In the rows, zero is written as 128.
These are runs of 8 systems, one row a step. Runs of the same system follow the same rule from any start.
trace 1, pagas (11 x 22):
[[153 208 130 161 159 129 179 140 108 193 140 102 103 119 104 158 187 144
  111 116  68 107]
 [120 165 117 126  79  55 127 146 203 137  69 130 135 130  81 164 146 121
  122 160  87 102]
 [118  90 103 122  69 119  84 107 127 109 106 147 206 219 124 139 104 117
  164 147 127 123]
 [140  55 132 115 174 125 113  99 119 141 149 169 143 138 141  89  94 112
  184 106 214 141]
 [154  86 143 128 169 155 133 141  90  81 152  82  81  51 148 107  83 141
  103 128 163 144]
 [145 171 116 139 146 190 159 111 103 135 151  82  63  97 131 151 161 155
  101 105  56 140]
 [ 91 182 128 117  95 128 150 144 214 162 105 141 110 112 109 150 182 113
  115 133  64 133]
 [ 82 138 125 134  80 118  97 153 160 105 103 172 219 195 120 142 129 106
  101 154 121 133]
 [114 104 149 120 163 100 119 106  95 142 139 185 195 196 133 100 102 145
  145 113 203 115]
 [166  96 170 119 159  91 143 123  61 112 144 110 103  70 140  79  82 133
  135 130 193  92]
 [199 155  98 138 126 140 121 118  66 116 135  65  47  76 150 129 139 139
  127 116  81 120]]
trace 2, mozov, 11 rows:
[[101 146 125  94  86 135 179  46 109 100 136 138 106 108 177  71 137 128
  176  94  99 134]
 [ 95 109 119 103 104 155 106 206 116 149  56  92 166 135 156  97 117 149
  151 159 106  95]
 [122 184 111 165 132 111 104 133 128 151 121 131 139 176  72 187 169 164
   95 102  89 123]
 [141 109 175  86 160 122 163 100 182 193 161 157 109 131 107 146 137 101
  117 155 165 107]
 [146  87 111 178 152 121 121 164 129  82 162 109 137  76 144 140 102  85
  121 157 167 160]
 [115 160  97 118 123 132 141  68 105  74 129 151  98 108 174  93 134 139
  134  82 116 157]
 [138 122 149  75 113 171 129 166 103 148  72 115 138 146 148  74 104 145
  147 141 112 108]
 [131 152 132 165 102 107  88 149 104 128 121 111 158 181  77 168 133 152
   99 128 105 112]
 [114 104 153 112 128 118 137  71 179 170 158 160 118 139  89 159 149 114
  130 120 140 106]
 [137  77 117 170 155 126 141 151 137 137 151 113 139  75 141 130 122  83
  163 150 162 136]
 [107 166  75 142 146 105 132 113 105  84 134 128  99  92 176 114 145 149
  123  96 135 146]]
trace 3, tuz (11 x 22):
[[ 69 134 149 126 107 143 137 137 121 133 200 137 138 119 160 105 165  95
  128 124 146 141]
 [115 139  96 140 172 112 110 114 127 114 162 146 100  79 168 139 162 125
   94 123 162 120]
 [100 126  92  99 149 111 157 140 149 111  96  95 101 101 162 129 120 168
  123 149 132 121]
 [161 113  86 152 128 126 135 155 145 144 106  80 120 123 123 167 123 118
  148 168  95 125]
 [162 105 138 133 132 133 127 115 164 129  85 147 155 150  76 155  94 125
  120 136 113 132]
 [128 122 178 128  97 179 156 125 118 132 122 146 166 136 110  98 112 107
  135 118 100 135]
 [153 149 165 140 134 142 111 117  81 144 150 161 124 107 124  95 151 107
  126  91 128 114]
 [105 165 141  94 118  96 111 132  95 114 128 135 106 137 147  94 134 166
  117 103 149 115]
 [109 149  88 123 106  99 115 144 120 130 161  89 102 162 158 137 154 135
  152 135 131 138]
 [119 107  81 140 145  94 117 112 174 123 145 135 137 158 128 172 133 125
  138 148 155 139]
 [ 97  84 114 135 142 160 158 127 165 108 123 133 165 120 142 137 102 116
  128 147 136 153]]
trace 4, kot:
[[142 153 145 132 166 113 124 108 170 149 161 163  89 144  80 160 147 137
   98  97 146 156]
 [104 167 164 125 122  99 191 136 156 150 155 144 105  97 125  92 152 104
  150 115 128 148]
 [118 175 120 158 114 125 137 143 115 132  87 149 156  81 148 100 166 108
  138 114  83 106]
 [114 108 130  86  90 162 103 102 110 146  88 131 148 134 155 106 134 131
  139 134  93  75]
 [149  88 124 118  96 133  92 136  98 102 139 116 167 166 150 133 101 103
  126 174 145 110]
 [153 107  88 126 151 108  81  98 131  87 142 141 116 162 135 160 112 136
  104 135 170 146]
 [116 126 113 110 152 108 156 118 145 114 166 109  81 143 131 124 107 160
  141 112 164 177]
 [117 151 116 174 169 112 174 162 127 133 121 105 122 100 112 120 126 156
  148 103 122 160]
 [102 131 154 138 144 153 153 132 138 159  84 119 126  92  95 128 137 169
  118 103  89 103]
 [134 112 184 130  92 164 138 142 128 154 131 112 146 115  96 134 131  96
  117 150  93  97]
 [161 122 143 130 109 138  84 122 147 136 136 169 150 121 120 150 148  69
  101 156 125 107]]
trace 5, Tefe, 11 rows:
[[  6  95  92 129 100 151 118 138 182 140 140  84  80  88 129 128 171 166
  172  80 107 152]
 [ 50 109  91 166 159 129 138 143 228 116 143 155 125  42 141 162 171  95
  108 130 141 159]
 [134 135 138 187 187 167 146 100 157 110 170 186 176  93 121 183 150  82
   38 141 130 144]
 [199 186 139 134 159 176 176  88 100 144 129 175 185 161 152 149 140  87
   71 166  84 106]
 [193 173 148  70 117 141 152 106  53 106  80 151 159 159 191  64  91 123
  116 152 116  91]
 [148 122 146  46  68 102  56 130  80 110 103 140 115 188 158  60 102 140
  159 120 159 106]
 [128 104 131 103  79  30  64 165 147 146 134 116  90 166  94 104 123 130
  200 118 186 131]
 [109  85 126 193 133  54 124 180 143 146 175  67 102 131  49 155 113 148
  185 108 176 162]
 [ 93  99  85 206 175 157 173 132 137 165 166  49 105 117  81 195 141 177
  148 105  99 158]
 [ 82 128  79 142 180 200 199 106 169 130 100  87 102  61 153 166 144 175
   93 129  57 134]
 [ 92 133 124  94 129 213 130  96 178  74  89 173 132  51 177 134 141 113
   35 138  76 122]]
trace 6, kot, 11 rows:
[[ 86 120  90 157 222 197 162 204 143 140 110  97 127  96 148 135 120 178
  104 119 129 177]
 [147 158 190 124 188 183 158 174  97 211 120 100 115 137  75 138 135 186
   83 114  98 107]
 [180 142 227 129 106  88 149 147 130 185 129 127 128  95  49 139 132  97
  104 160 121  59]
 [161 155 161 118  45  87  92 101 187  99 110 186 119  82  94 134 153  45
  105 142  93 110]
 [125 129  96  98  63 156  86  83 171 110 138 198 133 143 181  92 161  43
  179 116 104 166]
 [ 87 117  73 118 145 152  96 140  86 112 136 169 187 170 235  67 139 111
  172 119 173 149]
 [ 97 139  91 113 171 116 104 122  25 100 131  99 152 182 186 111 115 218
  109 107 170 100]
 [137 100 111 135 141  64 153 104  67 116 142  19  93 154  98 170  81 219
  129 141 150  87]
 [139  81 107 169 131  80 170 132 197 101 110  52  93  89  46 206  79 160
  123 154 115 150]
 [129 106 139 156 150 201 171 139 245 140 115 137 102  93  58 175 118 113
  113 116  77 211]
 [128 142 196 142 179 238 166 172 164 203 155 195 152 100 115  99 167  66
  116 104 110 168]]
trace 7, vuku (11 x 22):
[[128 146 142 153 176 117 189 143 140 153 141 124 134 115 111 141 131 132
  117 137 134 138]
 [122 139 129 120 134 104 171 109 125 125  72 124 150 114 129 119 107 159
  127 135 107  96]
 [108  98 117 117  80 131 107 122 147 120 106 110 144 121 138 141 131 115
  136 159 106  95]
 [136 103 114 126 121 136  69 117 116 145 146 150 132 142 141 124 150  99
  153 119 148 119]
 [154 128 156 116 139 153 105 135  98 123 166 135 107 154 116 113 118 129
  111 104 148 158]
 [133 146 150 159 149 118 179 149 124 123 161 113 118 110 108 127 120 127
  118 122 137 162]
 [114 152 108 132 141  99 181 128 133 117  89 128 134 108 141 109 120 152
  144 126 117 131]
 [109 125 101 103 104 127 109 140 162 122  78 115 136 127 141 137 127 140
  122 151 100 108]
 [122  98 109 126 121 136  69 113 146 151 137 143 131 141 126 156 154 114
  129 128 136 104]
 [158 116 159 120 139 161 109  97 101 146 167 144 119 162 111 126 129 123
  121 103 140 133]
 [148 144 165 153 133 147 171 130 101 117 164 116 125 113 114 120 116 112
  115 121 122 153]]
trace 8, musit, 11 rows:
[[121  74 106 138 124  94 141 122 177 114  94  97 117  31 139 161 123 104
  123 183 127  77]
 [ 83 143 145 132 100 120 148 167 162  38 136 132 132  85 134 106  98 111
   89 136 140 189]
 [132 189 120 158 158 158 166 117 171 135 113 193 139 124 113 125 155 110
  117  89  85 184]
 [183 167 143 113 170 105  98 162 131 159  87 178 147 190 103 132 124 139
   96 134 151 121]
 [152 146 139 136 105 126 110 102  34 118 132 111 160 194 119 123 113 162
  122 114 113  97]
 [121  92  97 114 109 107 116  57 105 150 123 131 146 117 169 122 149 114
  178 133 131  55]
 [ 87  84 143  84 100 128  97 137 134 111 181 117  96 101 177 100 136  97
  137 146 180 124]
 [ 97 122 111 122 143 175 149 117 154 131 180 101  61 101 144 128 148 136
  141  95 115 180]
 [141 125 113 131 179 120 166 177 191 171 118 103  95 124 100 161 123 140
  135 150 134 156]
 [166 137 142 160 118 130 145 185 118 105 106  85 149 139  82 148  84 131
  104 156 101 149]
 [135 131 109 166 103 130 127 111 128 101  51 148 185 116 106 134 111 131
  135 119  73 115]]
trace 9, pagas:
[[125 108 144 114 120 182  91 183 183 171  59 160 172 132  98 136 135 111
  114 145  89 110]
 [106  95 175 114 115 142  48 136 128 135 124 171 166 185  73 133 118 148
   94 101 160 118]
 [101 114 192 106 111  89 114  98  87 113 180 145 113 142 105  85 114 147
  133  83 192 129]
 [134 159 130 142 113  87 155 111  65  77 167 108  89  73 167  79 128 118
  142 102 140 141]
 [139 176  53 148 141 122 151 148 109 131 117  86  93  90 185 126 170 131
  152 130  85 133]
 [122 126  76 148 136 133 128 179 183 183 110 101 143 134 129 185 165 109
  144 179  92 119]
 [130  81 120 149 131 126 102 134 184 141 120 143 181 192  71 196 107 117
  114 163 137 132]
 [130  66 172 100 138 129 143  67 135 111 137 153 152 172  89 126  64 149
  126 115 173 139]
 [144 104 175  97 133 160 160  74  82  85 139 142 111  73 149  64  90 129
  126 100 143 129]
 [137 178 117 107 135 174 116 136  93 117 115 127  70  50 184  85 166 131
  102  99  87 125]
 [ 98 191 107 122 112 140  97 204 149 176 123 114 100 124 142 144 207 127
  107 136  85 123]]
trace 10, mozov:
[[130 171 144 129 108 160 137 151  90 178 133 154 184 166 161  94 163  91
  151 137  98 109]
 [ 90 112 112 128 154 124  80 145 122 138 147 146 178 200 135 157 138 154
   93 141 178 113]
 [150  84 109 142 186 163 144  77 138 150 167 119 108 160 104 168 112 148
  145 109 143 160]
 [170 105 105 120 138  80 173  95 105 120 136  77 103 104 159 130  99 129
  161 169 146 102]
 [123 129  84 103  94  96  91 139 155  81  77 101  82 100 142 126 117 151
  135 131 115 135]
 [147 181 147 120  95 121 142 153 162 151  83 147 113 138  90 107 143 119
  153 109  76 153]
 [101 158 185 132 122  87 145 174 142 140 128 162 172 130  96 114 136 109
  101 144 153 110]
 [ 77 105 157 162 160 164 127 128 140 108 162 153 152  97 104 143 131 133
   80  99 153 152]
 [135 114 137 137 156 191 163  86  78 129 165 120 129  92 166 112 135 119
  122 118 117 117]
 [142 117 101  99 116 157  84 119  71 110 122 105 132 137 189 124 132 131
  112 155 124  88]
 [162 127  92 109 101 141  60 116 130 140 112 126 116 203 123 153 137 137
  148 121 102 136]]
trace 11, Tefe (11 x 22):
[[145  62 119  98 144 197 118  15 149 184 167 142  78 127 122 161 149 123
  156 101 111 103]
 [156 149 153  73 151 142 188 193 189 145 127 109  74  82 153 114 123  91
  102 191 131 151]
 [171 156 139 168 132 173  70 156  94  58 116 158 122 107 110 106 108 122
   79  75 114 189]
 [109 194 161 106 107 129 138 104 142 180 109 192 154 199  92 113 167 145
  132  90  91 118]
 [100 146 127 141 103  80 150 198 101 115  87 109 202 126 160  96 115 116
  145 177 136  97]
 [118  70 108 157 130 121  70  78  59 111 152 131 147 128 143 118 126 140
  159  92 166  94]
 [120 119 124  82 138  97 150 104 158 191 181 100  74 159 142 151 154 135
  151 157 158 104]
 [162 125  95 150 142 105 138 165 144  77 138  74  80  86 131 149  96 123
  117 154 138 174]
 [132 121 126 143 135 171 123  77 158 107 128 142 105 140  78 155 115 155
  112  71  96 176]
 [100 142 139 112 117 159 173 157 189 161  87 139 157 136 116 138 140 117
  121 156  77 132]
 [125 113 134 160 140 158 115 149 100 105  84 156 183  70 149  97 118 105
  117 127 119 107]]
trace 12, Nam:
[[116 127  95 129 117 144  95 168 119 103  93 117 128  98 166  98 132 124
  141 124 117 141]
 [ 94 109 126  91 120 144 120 116 157 115 114 168 145 152 144  97 113 129
  149 110 148 154]
 [115 123 165 131 140 147 173 126 149 130 154 144 167 142 118 136 117 104
   99 150 139 141]
 [151 167 143 144 128 103 140  93 112 112 150 145 126 114 117 148 145 111
   82 131 119 111]
 [158 161 134 113 113 103 127 127  95 167 129 103  99 144 123 124 148 136
  144 128 111  95]
 [163 114 104 124 131 146  80 178 118 137 100 106 124 131 143 125 121 124
  143 143 123 126]
 [117  86 101 121 126 126  87 122 158 105 117 135 127 152 117 133 100 137
  146 117 152 159]
 [ 89  91 128 153 143 149 166 113 150 133 164 119 151 134 108 152 119 133
  135 126 137 155]
 [103 144 127 170 153 117 163 102 113 116 145 130 136  79 129 138 145 131
  103 113 125 113]
 [115 176 143 107 124 109 153 124  97 138 114 122 100 105 146  94 148 156
  129 108 109 101]
 [152 138 140  85 114 162 117 168 127 143  83 129 119 120 149  88 125 121
  133 139 103 118]]
trace 13, tuz:
[[ 73 159 117 109  96 130 116 165 163 129 121 131 122 156 136 114 154 137
  130 111 116 158]
 [135 141 102 133 161 141 126 142 156 166 157 153 137 152 155 152 167  92
  126 149 136 141]
 [127 119 126 111 167 122 159 106 127 106 124 150 161 126 161 129 106 125
   94 158 163 113]
 [133 107 117 137 131 151 152 109  86 107 125  83 123  92 156 122 112 142
  136 135 108 109]
 [147 102 122 141 125 104  93 124 123 139  99 105  97 102  92 140 124 151
  153 107 126 100]
 [122 128 143 109  83 119 100 167 165 121 100 128 122 150  99 125 117 129
  134 130 117 149]
 [151 142 141 129 127 157 137 137 153 153 161 150 130 161 117 135 140  89
  130 130 116 170]
 [131 146 157 131 159 121 167 106 120 130 146 173 156 127 134 114 127 116
  107 126 159 122]
 [103 145 125 137 133 132 149 121  71 101 134 112 137 101 162 105 131 150
  112 115 123 113]
 [124 126  94 135 130 110  92 122 104 143 121  95  96 121 133 142 150 168
  143 111 122  93]
 [112 110 103 101  91  97  86 149 175 124 102 117 121 157 116 149 125 132
  140 152 131 124]]
trace 14, vuku (11 x 22):
[[164 172 109 167 141 130  96 157 138 127 107 162 131 125 107 145 155 110
  107 111 101 153]
 [ 80 116 141 107 160 143 149  84 161 109 135 156 127 118 128 136 123 159
   89 108 149 135]
 [122 140 149 123 126 155 167 147 123 185 130 114 158 153 127 129 148 121
  134 157 101 100]
 [139 127 124 157 121 109 107 101  80 102 109 134 161  97 135 128 125 127
  115 122 120  82]
 [106  91 134  86  99 136 127 121 125 107 162 105 121 136 164 111 110 114
  138 155 157 131]
 [167 139 116 153 138 108 103 178 113 145 139 126 130 148 127 122 134 101
  158 131 139 143]
 [130 119 126 132 151 107 116 118 131  90 115 133 107 118 106 127  96 162
  119  94 158 161]
 [109 125 128 121 129 136 164 145 177 154 135 100 102 136 108 143 129 141
  147 133 109 153]
 [144 149 103 152 136 125 126 107 130 144  89 143 126 107 118 139 153 137
  143 106  88 109]
 [108 120 131  85 111 159 118  85 141 110 125 136 116 117 146 135 136 133
   94 129 109 114]
 [137 136 140 133 124 145 125 140 130 158 164 145 148 137 142 134 160  83
  120 151 126 114]]
trace 15, musit, 11 rows:
[[101 144 107 151 101 186  68 164 160 105 100 174 147  98 138 112 167  91
  112  97  82 165]
 [ 77 140 145  95 172 163 101 139 166 155  95 183 149 164 108 136 142 180
   70  99 137 123]
 [161 157 165 117 167 129 156  84  76 136 154 131 133 158 115 154 120 161
   59 137 137  85]
 [172 143  88 120 126  58 152  71  89 101 125 112 116 132 167 126 112 135
  154 148 143  99]
 [117 111 119 120  85 101 138 131 124 120 164 125 144 146 169  84 122  79
  203 144 153 151]
 [125  99 121 120 106 194  86 145 149 154 159 125  96 123 140 118 157  87
  164 109 106 165]
 [100  86 127 114 164 161 100 161 172 162 112 105  94 124  95 152 125 175
  121 108 134 138]
 [128 120 164 152 158 133 175 145 123 131 126  84 132  95  83 155 102 161
   85 141 117 109]
 [158 160 114 157 122  86 161 124 125  86  80 124 138  76 128 133 114 120
  109 147  97 111]
 [110 168 130 130  90  91 132 143 145  91 102 176 179 140 140  98 125 101
  126 131 131 149]
 [133 154 141 123 114 157  94 106 119 135 147 191 152 169 128 118 161 100
  114 102 116 140]]
trace 16, Nam (11 x 22):
[[102 118 152 103 128 158  53 160 163 156  81 179 125 142  97 107 137 147
  128  84 134 131]
 [ 76  99 156 126  94 135 124 158 184 133 113 126 174 159  78 159 116 130
   98 162 123 125]
 [101 127 107 155  93 121 137  82 137  91 164 118 162 135 136 182 146 105
   88 161 105 116]
 [128 151  90 129 141  88 173  80 100 148 160 117 127 138 175 139 159 126
  153 146 129  97]
 [174 158  99 117 178 128 143 161  84 142 109 109 105 126 178 101 122 147
  136 136 140 132]
 [175 121 130 104 144 152  97 139 136 115  71 149  98 133 114  97  89 154
  138  91 128 165]
 [124  79 170 133 101 143 131 136 169 127 111 128 138 131  66 123  85 118
  159 113 126 160]
 [ 87  96 151 173  94 129 126 120 133  97 179 127 160  96 111 149 135  89
  115 132 128 131]
 [ 84 147 128 131 125 102 133  89 102 142 183 134 127 112 158 132 183 127
  117 119 147  87]
 [130 175 119  90 168 132 143 157 111 171 117 123 111 129 175 118 164 155
  105 143 132  88]
 [172 159 104  89 139 135 102 159 153 118  52 137 102 147 133 125 109 151
  106 141 103 139]]

Which system made each run below?
trace 17 (2 x 22):
[[152 113 135  82 120 180 118 104 133 170 159 131 103 162 146 134 145 106
  134 142 114 121]
 [157 137 128 130 143  89 121 172 119 126 133 142 151 135 155 107 117  89
  133 164 174 129]]
 | kot
trace 18 (2 x 22):
[[144 125 109 171  91 131 119 119 129  95 132  97 120  94 112 158 137 103
  119 138  82 130]
 [102 126  74 116 131 144 122  91 170 133 116 140 127 166 137 156 147 145
  140 118 106 146]]
 | pagas
trace 19, 2 rows:
[[108  67  55 157 100  77 137  88 134  74  62  94 155  73 154 130  92 134
  201 140 115  99]
 [159  59  78 161 134 187  56 160 154 119  62 115 125 114 101 134  96 136
  179  99 103 172]]
 | tuz
trace 20:
[[108  82 157 106  89 131  65  97 100 122 146 134 142 123 122 127 130 125
  103 128 151  68]
 [107  92 128  79 138 135 121 124 154 162 169 101  98 132 150 158 143 127
  109 175 156  89]]
 | Nam
trace 21 (2 x 22):
[[ 92 182 124  98 178 113 147 113 151 132  68 183  86  59 150  72 153 180
  120  59 126 121]
 [112 178 196  71  88 157 176 203 160 139  57 130 123 125 108  65 108 138
  121 134  78 144]]
 | Nam
trace 22 (2 x 22):
[[173  95  82 103 148 155 110 110 107 170  94 127 107 107 186  96 133 117
  200 130 125  97]
 [181 133 156  84 108 141  58 162 131 106 125 126  64  97 122 121 123 111
   83 140 133 125]]
 | vuku
trace 23 (2 x 22):
[[ 94 152 154  98 123 146 186 109 154 100 136 169 148 123 168  92 125 104
  105 136 131 154]
 [154 150 102 163 176 140 164 116  73 141 146 123 122  77 174 109 150 118
  143 118 120 119]]
 | tuz
trace 24, 2 rows:
[[170 166 151 135 126  82 132 126 126 162 126 167 130 158  95 116 140 106
  155 112 133 125]
 [121 137 149 147 126 102 162 168  80 132 137  92 157 163 120 108 101 149
  144 137 143 131]]
 | Tefe
trace 25, 2 rows:
[[119 145 123  90 135 120 119 170 158 177 117 143 157 203 139 147 145 121
  115 178 141 110]
 [149 100 138 173 144 115  83 107  99 121 122 148 179 161  69 171 109 147
   96 117 144 106]]
 | vuku
trace 26, 2 rows:
[[133  68 146 134 107 194  59 125 119 114 150 157 152 145 113 120 118  97
  131 103 141 150]
 [161 153 139 122 160 112 136 149 148 216 125 158 121 138 117 123 165 102
  164 134 136 109]]
 | Tefe
trace 27, 2 rows:
[[108  56 122 116 102 180  89 196 145 149 141  79 156 198 122 143 102 126
  158 166 134 156]
 [169  98  84 166 194 120 101 139 145 184  70 129  98  68 110 134 144 144
  182 100 130 106]]
 | Tefe
trace 28:
[[111 129 136 156 159  97 202 131 128 103 163  96 140  93 135 151 112 123
   94 168 152 128]
 [167 158 102 133 151 134 180  75 109 122 101 126 143 127 139 154 123 141
  101 147  85 101]]
 | pagas
trace 29:
[[ 97 109 174 104 119 107 144 132 160 127 145 123 126 144  90 137 106 141
  101 138 155 128]
 [114  97 137 167 124 154 158 121 145 110 144 111 138  84 104 144 114 111
  127 128 113 142]]
 | mozov
trace 30, 2 rows:
[[140 174 123 129 135  22 153 190 134  84  78 159 182 121 156  99  97 103
  105 188 181 120]
 [199 125  96 145 157 114 126 143  21 147  92  84 170 189 150 121  93 169
  162 149 133  86]]
 | pagas
trace 31, 2 rows:
[[ 73 161 202  91  83 155  93 188  98 153 148 102  71  62 126  74 179 144
   95  98 112  91]
 [164 221 113  86 103  66  89 148 150 149 149 123  36 130 133 150 193 116
   91 142 111 113]]
 | tuz
trace 32, 2 rows:
[[113 159 122 137 137 117 137 100  65 121 170 126 144 168 149 123 142 154
  117 111 140 126]
 [149 123  84 118 143 119 138  98 113 164 147 119 125 142 180 137 154 111
  166 158 138  99]]
 | musit
trace 33 (2 x 22):
[[102  56 178  92  94 178 122  94 183 128 154 128 106 109  92 131 110 110
  133 125 131 138]
 [141 103 151 146 173 131 128 109 161 111 137 136  68  55  76 140 110 144
  110  86 151 155]]
 | musit
trace 34:
[[161  88 189 189 135 104 137 109 161 103 156 180 174  91  52 155  96  62
  102 137 162 138]
 [ 76 148 188 126 130 198 172 112 115  83 116 155 129  73 116  76 115 159
   80  67  92 163]]
 | tuz
trace 35:
[[176 160 149 195 153  65 147 206  63 133 158 127 162 103 137  82 123  80
  163 139 178 140]
 [ 99 131 121 103 131  51 139 156 124  46  80 112 113 121 134  80  58 193
  137 111 180 163]]
 | vuku
trace 36, 2 rows:
[[206 115 133  98  82 134  85  83 123  71  83 145  92  90 123 106  99  92
  131 120 100 122]
 [110 113 161 113  95 156 110 146 194 118 175 167 108 104 131 107 146  55
  133 130 143 181]]
 | vuku
trace 37, 2 rows:
[[ 96 122 124 130  45 120  79 116 122 139 122  67 105 126  87 173 165 152
  127 124  65  71]
 [138 119  79 135 100 133  91  35 103 123 201 139 102 144 165 149 177  94
  160 101 119 123]]
 | vuku
trace 38, 2 rows:
[[ 39 143 130 155 127 108 183 129 135 157 187 168 187  91 188  97 189  68
  160 143 158 112]
 [106 231 142 101 171 114 143 158  78 120 154 171 153 148 195  97 165 142
   46 137 164 114]]
 | Nam
trace 39:
[[115  85 109 160 116 142 111 115 137 114  89 177 177  86 149  74 119  83
  206  96 128 146]
 [149 107 128 126 182 184  69 187  95 126 111 153 123 109 150  79 113 138
  127  90 161 159]]
 | tuz
trace 40:
[[ 89  97  76 117 174 164 117 111  90  62 125 147 172 142 215  98  96 157
  120 121 173 158]
 [124 118 163  76 193 161 200  58 151 133 126 167 119 132 130 109  91 166
  109 103 150 141]]
 | Nam
